[[65, 128, 79, 134, 51, 54, 132],
[129, 48, 168, 113, 153, 166, 109],
[89, 55, 126, 120, 124, 104, 107]]	132

[[134, 100, 75, 37],
[109, 99, 83, 86],
[129, 116, 106, 77]]	37

[[170, 166, 128, 67, 122, 53, 33],
[60, 79, 91, 158, 104, 128, 129],
[120, 120, 117, 45, 66, 81, 45]]	33

[[147, 155, 106, 74],
[70, 163, 126, 135],
[53, 49, 93, 141]]	74

[[76, 104, 102, 161],
[88, 162, 109, 172],
[62, 91, 133, 72]]	161

[[76, 99, 101, 98, 156],
[80, 93, 110, 151, 122],
[73, 66, 129, 129, 118]]	156

[[42, 69, 65, 77],
[115, 88, 85, 80],
[123, 118, 108, 114]]	77
---
[98, 102, 62, 154, 127] Out: 102
[37, 143, 49, 78] Out: 143
[140, 157, 113, 65] Out: 157
[136, 93, 154, 105, 115] Out: 93
[164, 147, 145, 128, 153, 143, 150] Out: 147
[35, 54, 117, 96] Out: 54
---
[60, 108, 36, 87, 64, 110, 154] -> 60, 154

[108, 94, 36, 41, 120, 171] -> 108, 171

[112, 48, 148, 67, 128, 86] -> 112, 86

[43, 125, 128, 149, 62, 66, 111] -> 43, 111

[[138, 92, 111, 73, 123, 147],
 [133, 93, 143, 80, 151, 152]] -> 138, 152

[148, 110, 103, 36] -> 148, 36

[138, 102, 111, 92, 93, 157] -> 138, 157

[[60, 88, 89, 71, 27, 46, 98],
 [116, 69, 35, 129, 65, 85, 80]] -> 60, 80
---
[[88, 77, 91, 92, 81, 75, 112],
[150, 119, 170, 145, 113, 129, 101],
[140, 126, 172, 135, 105, 127, 80]]
129

[[149, 77, 87, 69],
[97, 118, 40, 92]]
40

[[121, 43, 46, 113, 47],
[126, 113, 93, 113, 101]]
113

[[128, 104, 167, 140],
[117, 92, 133, 56],
[133, 126, 117, 141]]
133

[[42, 104, 120, 103, 92, 155, 70],
[86, 104, 109, 123, 101, 154, 74]]
154

[[100, 65, 100, 100, 115, 130],
[157, 64, 158, 105, 115, 131]]
115
---
[86, 103, 169, 88] ⇒ 169, 103

[[119, 148, 137, 81, 118, 82],
[113, 164, 142, 142, 90, 109]] ⇒ 164, 148

[[44, 44, 162, 126],
[63, 61, 93, 81],
[39, 68, 135, 118]] ⇒ 162, 135

[[93, 48, 128, 113],
[95, 86, 62, 89]] ⇒ 128, 113

[[141, 73, 55, 156, 101],
[108, 85, 60, 111, 105]] ⇒ 156, 141

[142, 41, 97, 101, 158, 74, 120] ⇒ 158, 142

[112, 151, 141, 122] ⇒ 151, 141

[[89, 66, 160, 130],
[166, 119, 78, 84],
[92, 128, 28, 52]] ⇒ 166, 160
---
[[ 95 147  92  32 140]
 [109 113  93  79  52]
 [ 39  92  83  66  88]] yields 93

[[109 172 124  93]
 [ 95  83 101 170]] yields 172

[[ 97 114  48 139 139  97 117]
 [ 84 107 137 100 113 122  77]] yields 139

[[ 58 133 102  73]
 [127 124  49 101]
 [ 74 105 126  79]] yields 124

[[107 110  97 110  67  48 162]
 [102  71  65 138  65 121 161]
 [145  51  51 163 161  85  86]] yields 65

[[ 55  67  35 139]
 [131  70  57 155]
 [128  78 123  83]] yields 70

[[116 111 103  95  78]
 [117 133  51 108 162]
 [106 110 100  94  92]] yields 51
---
[40, 57, 145, 36, 33] Out: 33
[111, 59, 126, 94, 32, 100, 98] Out: 98
[45, 70, 85, 136] Out: 136
[159, 131, 69, 77, 141, 163, 117] Out: 117
[52, 109, 113, 91, 161, 155] Out: 155
[81, 78, 119, 66, 100, 170, 123] Out: 123
[88, 63, 164, 57] Out: 57
[153, 85, 75, 76, 106, 146, 127] Out: 127
---
[167, 113, 119, 128] ⇒ 167, 113

[[81, 154, 103, 102],
[98, 125, 76, 123],
[82, 141, 108, 92]] ⇒ 154, 76

[151, 137, 108, 76, 92, 105, 49] ⇒ 151, 49

[75, 82, 154, 105, 99] ⇒ 154, 75

[[143, 97, 100, 115, 55, 127],
[92, 114, 96, 109, 113, 144],
[79, 152, 78, 113, 80, 76]] ⇒ 152, 55

[117, 37, 103, 87, 122, 33] ⇒ 122, 33

[[58, 83, 67, 101, 121, 115, 92],
[74, 115, 90, 139, 91, 35, 113]] ⇒ 139, 35

[51, 172, 116, 55, 79, 146, 62] ⇒ 172, 51

[[136, 123, 92, 117, 120],
[159, 83, 121, 128, 161]] ⇒ 161, 83
---
[[104  91 106  89  93 104]
 [105  89 105  88  94 103]
 [136  66 109  45  89  77]] | 89

[[ 96 112  82  72]
 [ 58 124  56  48]
 [110 111 111 111]] | 112

[[ 97  99 126 154 165 110]
 [103 101  89 111  96  91]
 [ 98 101 137  61  53 110]] | 154

[[122 173  75  62]
 [131 134  41 107]
 [ 72 153 142  74]] | 173

[[ 42  70  78 116  71  69  92]
 [141  40 133 104  78 115  47]
 [142  34  28  91 122 104  51]] | 71

[[133 110  40 127  64]
 [139  90 104 103  82]
 [107  79  89  88  77]] | 40
---
[[109  79  57  78 109 128]
 [ 84 111  52 106  92 121]
 [ 87 170  82  91  87 122]]	91

[[ 95  97  98  94]
 [ 92  94  98  94]
 [165 166 169  52]]	166

[[ 60  98 134  70 127  80 168]
 [102  89 129  95  97  94 127]
 [125  70 108 122  68 134  34]]	68

[[ 49 142  72  95 128 140]
 [124  63 110  48 102  67]
 [ 79  82 113  86 101  82]]	86

[[ 99 126  97  99 100  95 100]
 [159  51  91  60 124  59  97]
 [102 101  97  96 107 108  95]]	107

[[138  66 139  38 126]
 [ 47 170 121 110  84]
 [118 124 163  30  92]]	163

[[148  82  88  98 115  48 120]
 [102 104 107 116  97  91 119]
 [142 138  92  72 125  78  66]]	125

[[ 69  67 119 123 104 125 122]
 [ 80  57  93 104  98 138 111]
 [103 119  87  90  85 106  29]]	85

[[ 67 130 117 135]
 [ 95 150 171 134]
 [ 94  92 101  94]]	92

[[133 168  85 139]
 [135 167  86 158]
 [124 151  78 150]]	151
---
[ 47 124  66  94] ==> 124

[[ 78 107 105  61 151  28 150]
 [ 62  74 142  76  87  80  91]] ==> 107

[[ 88  98  98  97 101 102 122]
 [ 48 104  99  99 100 100  80]
 [150 104  99  98 100 102 115]] ==> 98

[ 35 118 111 105] ==> 118

[[137  56 134  49 114]
 [135  48 123  47 102]] ==> 56

[[ 73  95  84 129 110  84 127]
 [ 68  98 132  67  90  49 105]] ==> 95

[ 83 149 152  89 120 104  98] ==> 149
